In the rows, zero is written as 128.
Named turns come first, each shown by rows before and after it. Which turns, in which order, take the first row of each pair that follows to the second? Write the first one first, as in the answered first pair.
R (before -> after):
[124 139 156 136 133 146 111 136 100 106 132 135 124 122 159 130 121 120
 128 131 138 140 108 117 114 116 161 124 119 153 126 138 112 149]  ->  [127 125 155 115 122 134 118 121 129 101 122 145 141 115 165 117 131 108
 125 120 125 129 110 115 106 126 163 126 120 159 134 125 126 140]
[121 150 140 153 152 147 116 140  86 131 137 123 108 129 124 147 106 133
 139 155 155 152 116 124 132 118 138 119 128 117 119 137 116 143]  ->  [ 93 116 136 110 135 116 113 119 146 101 124 155 146 107 156 129 139 126
 148 145 122 122 124 121 121 141 139 107 141 149 140 134 147 105]
[121 111 141 113 130  90 134 108 147  99 128 154 136 117 124 123 134 122
 147 162 100 105 133  88 137 127 133 135 143 154 120 131 159  97]  ->  [168 118 144 119 135 109 161 100 119 140 122 130 118 140  91 123 109 101
 114 151 120 124 125 103 128 115 123 167 132 126 110  94 132 133]
[145 130 134 150 126 150 126 133 102 138 127 116 111 139 105 135  93 116
 120 126 136 133 124 126 140 115 132 119 126 127 117 122 124 144]  ->  [111 124 135 140 121 132 111 138 123 109 132 139 127 120 135 132 118 131
 145 131 120 117 130 118 145 126 139  96 133 150 126 148 143 115]
F (before -> after):
[ 97 106 105 145 122 131  97 143  94  95 131 114 138 128 141 159 120 160
 142 163 109 124 166 100 163  84 109  99 118 129 121 160 105 146]  ->  [128  67 103 108 100 116 141 112 141 130 101 110 162 141 122 125 129 130
 106 125  84 110 169 105 146  92  82 133 120 113 135 103 125 140]
[125 131 172 126 134 175  98 140 100 151 121 143 143  92 135  73 126  85
  98 139 113 131 140 182  79 117 129 116 139 135 109 129 102 150]  ->  [ 90 134 149 156 129 163  84 170  97 158 148 139 144 100 135  88 146 129
 135 148 104 122 151 171 118 107  97 102 155 130 106 176 115 109]
[121 139 125 134 129 121 129 119 118 114 130 139 113 134 125 133 129 124
 118 123 113 148 126 134 114 129 110 117 137 128 147 114 120 120]  ->  [118 140 124 135 129 122 128 121 119 112 133 138 115 137 125 131 130 128
 119 127 114 146 128 132 114 129 108 116 136 127 150 117 120 119]
W (before -> after):
[109 118 143 145 131 147 139 118 139 130 120 150 145 134 145 133 145 155
 153 132 142 100 141 137 147 114 101 146 113 138 145 120 144  87]  ->  [120 112 141 142 127 147 148 112 143 142 114 147 144 142 139 130 139 146
 143 126 143 100 143 139 141 120  98 154 111 132 143 106 143  89]
[140 116 135 124 101 135 135 127 137 128 137 118 137 135 138 148 101 113
 139 134 118 138 102 133 149  87 124 104 114 114 106  85 143 115]  ->  [140 120 135 126 102 137 133 131 133 124 139 116 135 134 138 152 102 112
 139 140 124 137  98 131 149  86 125 100 114 112 104  87 143 120]
[120 126 143  52 117 160 154  78 122  91 109 114 148 117 190 109 156  90
 132 169 116 128 145 192 113 175 174  80 111 168 142 126 110 142]  ->  [114 122 141  49 112 156 152  82 126  91 111 116 150 118 194 107 161  95
 135 170 110 125 148 189 119 176 169  76 114 173 141 128 117 136]
C (before -> after):
[140 138 139 133 119 121 103 142 110 103 126 141 135 139 118 139 105 118
 126 123 159 137 111 151 143 117 132 116 131 134 125 121  97 163]  ->  [123 127 119 140 113 103 107 154 125 124 136 138 142 151 109 140 120 141
 137 114 141 126 122 143 167 114  96 121 140 126 127 137 120 129]
[ 90 139 121 172 143 139 132 122 144 146 126 134 114 147  83 134 117 147
 152 145 125 142 143 131 163  92 106 135 145 123 131 133 131 106]  ->  [ 80 137 147 140 144 135 120  99 163  93 108 163 130 114 118 125 122 129
 152 153 120 137 143 134 132 109 150 115 144 159 141 131 137 110]
[127 131 111 111 117 106 154 120 128 170 138 118 105 144 119 127 147 143
 120  96 129 122 119 125 141  89 105 141 122 109 155 116 120 123]  ->  [112 123 130  82 118 101 141 105 152 125 126 149 119 116 151 118 155 133
 124  99 122 114 120 125 120 107 140 121 121 143 166 116 129 122]
[169 135 157  91 135 135 122 100 133 115 113 152 147 146 135 105 109 127
 119 121 118 168 103 132 150 107 109 153 117 145 104  79 145 115]  ->  [168 129 142 101 131 131 126 108 136 131 118 147 144 157 128 107 113 138
 121 119 116 167 106 130 166 101  86 158 122 135 100  85 150 100]

Each pair is 2 to 3 turns apart.
[202 131 150  99  98 136 170 133 130 174 125 108 119 181 100 113 110 126
 112  86 148 130 144 116 105 119 133 145 123 110 103  46  97 158]  ->  [125 104 143  68  86  95 134 133 192 105 128 158 156 138 163 108 160 154
 165 100 108  92 160  96 107 144 143  93 146 163 124 100 146  89] -> R then R
[112 167 130 157 136 128  83 177  88 128 137  68 122 157 147 183  76 164
 118 186 155 151 149 165 137 121 159 133 120 134 159 169 103 116]  ->  [105 118 141  82 112  95  99 127 174  89  97 113 168 126 183 140 106 129
  99 165 116 118 154 164  93 158 181 133 125 173 188 132 140  90] -> R then F
[111 113 124 111 104 103 141 113 147 151 142 117 134 133 125 107 130 140
 133  99 119 120 134 136 138 140 112 131 140 117 137 130 146 119]  ->  [109 132 148 106 120 120 120 106 130 104 135 132 127 107 148 115 117 125
 137 116 136 131 125 142 115 147 160 113 130 141 134 135 129 145] -> F then R then R
[186 141 113 144 121 154 161 103 129 176 116 122 161 141 107 127 111 121
 134 131 150 137 129 164 125 120  90 136 120  94  90 167  75 120]  ->  [181 142 139 113 124 157 148  82 142 122 101 150 172 108 145 117 109  98
 129 138 149 139 122 167  92 138 139 123 114 127  96 161  75 134] -> C then C
[167 137 152 110 121 142 130 127  98 137 112 100  89 127 111 155 119 134
 119 102 141 156  96 138 136 110 131 124 107  97 124 121 104 155]  ->  [113 112 132  98 104 107 117 133 150 115 120 126 119 110 137 154 161 160
 154  99 104 127 115 122 158 121 112  99 130 120 143 154 146  90] -> F then R
[114  91 101 167  92 149 150 156 119 172 115 135 129 134 137 120 138 140
 136 149 100 110 141 127 143  92 109 111 159 144 138 178 124  85]  ->  [136 117 137 160 111 181 134 138  83 131 101 142 110 110 153 123 105 108
 118 167 132 132 122 142 103  95 169 102 139 160 127 161  90 140] -> C then R then R
[ 99 179 125 162 122 118 109 155 104 129 131  84 179 163 148 151 124 173
 149  89 151 121 163 114 165  80 125 137 125 112 127 155 107  76]  ->  [119 185 164 122 128 133 102 120 108  72 102 113 179 128 179 139 109 127
 119  95 165 130 148 128 110 100 198 130 107 141 129 123  92 119] -> F then C then F
[132 155 131 170 150 116 138 165  80 174 146 119 115 167  70 139 117 142
 139 148 151 146 137 117 134  96 118 137 115 114  79 148 100 126]  ->  [128 160 169 130 160 123 119 135  93  99 119 158 123 125 118 126 110 103
 131 159 156 146 125 124  85 121 194 115 104 159  86 135  93 153] -> C then C
[100 144 122 168 136 131 116 145 100 142 162 118 104 137 123 147 128 151
 150 135 141 146 121 117 163 104 107 113 126 122 119 173 115 129]  ->  [105 136 153 114 134 131 112 104 130  83 129 155 126  99 163 129 128 110
 132 135 140 140 113 124 111 136 166 100 117 161 132 146 117 150] -> F then C then F
[ 86 148  95 149  97 137 102 140 151 129 134 133 102 121 116 175 123 113
 125 131 119 139 120 146 159 131 120 155 152 155 141 158 129 150]  ->  [103 132 104 121  91 132 120 114 171 128 115 140 116 119 118 154 124  85
 104 117 115 134 117 152 133 142 128 168 150 158 150 123 131 155] -> F then C
[112 127 170 105 172 147 123 161  74 160 120  92 111 186 147 119 126 169
 123 129 115 201 127  95 106 110 143 181 132  97 120 107  87 138]  ->  [ 93 133 181  99 174 144  99 163  77 119 118 111 115 163 174 122 129 173
 142 146 115 201 123  90  99 121 173 157 135 119 123 126  85 135] -> R then C
[108 167 167 132 164 171  82 135  80  88 130 132 106 111 150 142 128 132
 140 154 141 170 137 124 126 125 166 100 115 131 134 170 110 149]  ->  [ 92 105 135  86 128 116 117 112 174 116 116 146 159 119 154 109 177 134
 139 111  86 122 159 114 140 146 108 118 140 132 166 149 172  76] -> C then R
[159 123 150  52 112 109 146  77 155  83 103 157 132 111 185 100 159  87
  98 109  95 117 134 140  55 162 160 127 109 158 158  82 153 133]  ->  [169 196 133 167 141 159 118 154  27 139 162  94  62 154 131 160 117 146
 127 144 154 165 125 139 121 104 128 127  97  99 113 141  94 170] -> C then F
[152  99 107 123 115 137 159 141 138 186 161 141  99 187 115 100 157  95
 106 100 106 124 112 183 131 125 112 174 203  87 200 116 149  79]  ->  [145  93 106 118 113 133 157 140 150 175 162 148 110 181 121  99 166  99
 116  97  97 120 113 179 130 132 114 166 208  97 206 120 159  67] -> C then C then C
[163 188 132 129 142 163  98 127  78 141 126  86 100 116 132 158  85 158
 125 145 148 168  81 125 114 110 137 142  97 162 102 114  38 187]  ->  [131 110  80  90  95  90 132 117 190 186 118  98 159 135 127 123 153 178
 136  99  73 109 114 103 146 125  46 162 132 161 135 104 119  82] -> C then R
[135 134 155 102 129 138 136 102 129 106 109 148 130 111 158 136 126 128
 119 149 136 123 130 135 117 139 167 130 119 141 124 117 129 143]  ->  [142 128 123 132 121 132 154 124 121 171 129 114 122 149 118 144 130 151
 122 139 129 122 139 131 159 118 105 152 126 103 117 121 134 125] -> W then R then C
[144  99 130 123 124 126 156 111 148 153 113 122 125 144  96 105 124 122
  95 103 105 114 137 128 130 130  91 149 132  80 122  91 142 116]  ->  [ 81 128 135 145 136 127  98 139 126  85 142 144 114 109 144 139 134 159
 152 143 110 119 139 116 143 132 127  93 139 119 116 166 136 104] -> C then R then R
[ 98 105 131 118 123 111 142 106 148 128 121 152 155  95 128 114 143 125
 125 123 127 110 128 117 115 131 136 112 136 137 134 151 160  90]  ->  [122 146 142 157 142 145 135 126  82 144 135 123 117 109 103 135 108 131
 117 140 166 143 115 126 121 109 145 119 121 115 111 155 122 138] -> R then F
[179  77  85  83 118  89 178 105 185 213 114 105 131 175  89  95 132 116
  89  69  85 108 125 135 125 110 103 212 144  76 133  70 155 119]  ->  [187  79 113  55 123 103 173  80 192 169  90 127 136 149 116  85 126  87
  74  74  92 111 116 143  84 126 154 202 133 103 139  51 146 143] -> R then C then R
[105 127  93 146 112  95 124 157 136 141 154 121 132 152 138 138 174 154
 152 113 117 132 143 120 165 103  86 131 140 110 118 158 152  89]  ->  [138 132  98 156 117 110 138 154 118 171 151  99 119 168 109 136 155 139
 126 105 129 143 136 129 159  91  80 154 130  88 111 133 137 115] -> R then R
[149 114 152 143 144 140  79 125 111 116 113 132 100 120  87 127  88  88
 136 150 129 126  95 130  95 117 133 189  98 108 106 159  96 143]  ->  [135 120 143 159 145 138  68 137 107 120 128 127  98 124  87 135  96 107
 152 153 128 125  98 126 109 113 123 183 105 106 104 180  98 130] -> R then C
[118 129 103 142 124 102 120 166 140 169 143  99 106 136  99 120 137 166
 132 142 111 115 156  97 154 141  91 122 116 140 112 144 140  90]  ->  [149 108 113 104 119  99 147 131 164 172 115 107 117 134  97  99 133 129
  96 121 107 110 150 107 123 153 104 144 110 140 121  98 146 105] -> F then C
[147 117 168  98 199 170 131  96 139 122 134 124 182 160 118 102 127 100
 126  88 138 160 112 145  74 170 135 160 130 108 116  96  85 187]  ->  [ 74 130 154 126 201 155  82 133 137  80 167 142 187 139 151 129 152 155
 191 115 129 152 126 128 115 171 135 109 146 138 116 178 102 141] -> R then C then C
[157 132 148 109 129 119 137 121 136 124 119 133 147 108 133 109 129 128
 123 134  95 121 134 150 130 140 154 119 141 104 127 105 101 180]  ->  [148 146 149 120 134 124 125 132 121 110 127 133 138 100 139 119 127 139
 137 148 102 124 135 150 140 138 161 108 140 106 123 121  93 183] -> W then R
[110 131 141 133 137 123 122 126 120 100 139 132 128 115 148 139 132 135
 135 140 128 147 131 122 135 128 126 106 135 140 143 151 126 129]  ->  [110 130 133 143 135 121 127 137 116 121 146 124 126 128 134 143 134 146
 139 137 124 148 134 122 147 121 107 111 138 131 140 152 130 126] -> C then C
[ 93 123 155 112  85 106 103 141 120  94 113 140 131  74 159 154 160 163
 168 161 140 122 139 135 102 108 163 101 158 163 126 156 143 107]  ->  [166  99 138 103  72 109 169 122 123 185  96  97 128 120  95 132 145 130
 110 118 141 126 138 148  97  93 112 169 151 107 127  77 137 127] -> R then C
[ 75 149 127 114 117  80 133 107 175  88  70 171 148 101 147 140 164 153
  83 157 121 113 109 170 104 167 113 158 117 175 148 128  84  89]  ->  [ 82 147  96 153 114  79 150 136 160 154  91 136 135 138 105 152 165 180
  86 145 122 115 116 164 146 145  52 181 124 132 137 133  86  73] -> C then C
[184 112 107 151 123 136 184 143 126 194 141  73 111 177  85 128 121 129
 105  87 117 121 142 127 133 123  82 171 131  92 119  83 127 135]  ->  [170  99 151  85 125 132 167  96 173  96 103 129 138 115 151 104 126  80
  97  96 110 110 134 136  70 163 168 140 123 159 139  63 136 151] -> R then C then R
[119 127 111 122 125 104 121 134 134 129 147 124 131 133 114 128 113 147
 151 129 127 122 131 124 158 146  93 115 151 127 125 138 140 121]  ->  [145 134 137 100 131 119 130 111 130 109 125 132 126 120 123 119  98 115
 121 130 141 133 122 136 122 154 138 121 136 137 124 109 124 157] -> C then R
[121  97  78 119  79  85 110 137 112 107 133 110 119 146 109 143 151 184
 175 123 129 105 108 131 157 118  96 119 137 140 138 135 121  95]  ->  [113 100  97  97  83  88  97 122 117  63 123 132 125 119 139 135 151 169
 173 131 128 107 103 137 133 132 139 100 129 164 143 134 117 106] -> F then R then R
[135  98 115 134 112 113 159 109 148 189 119  88 139 138 100 129 112 120
  91  88 107 115 146 148 140 118  91 163 141  87 134  94 154 130]  ->  [122 160 154 164 147 155 107 122  75 116 131 103 101 102 136 160  77 120
 111 137 155 147 129 157 121 116 173 120 123 114 115 133 105 188] -> R then C then C
[131 135  95 140 135 171 122 153  95  98 154 132 105 134 138 151 141 164
 140 147 122 146 115 141 136 141 118 118 109 143 105 152 116 145]  ->  [130 109 106  97 126 152 129 119 140  76 130 154 132 115 157 129 154 142
 127 135 105 128 116 145 106 162 134 121 110 164 121 125 138 134] -> R then F
[141 164 120 161  92 150 138 102  92 131 110 120 124 143 104 125  96 104
 121 115 126 133 140 127 133 109 139 125 109 114  98 100 113 150]  ->  [125 142 100 155  77 124 142 105 122 150 115 122 141 155  98 117 119 118
 131 103 102 112 153 121 151 113 105 128 123 110 110 105 139 110] -> C then R
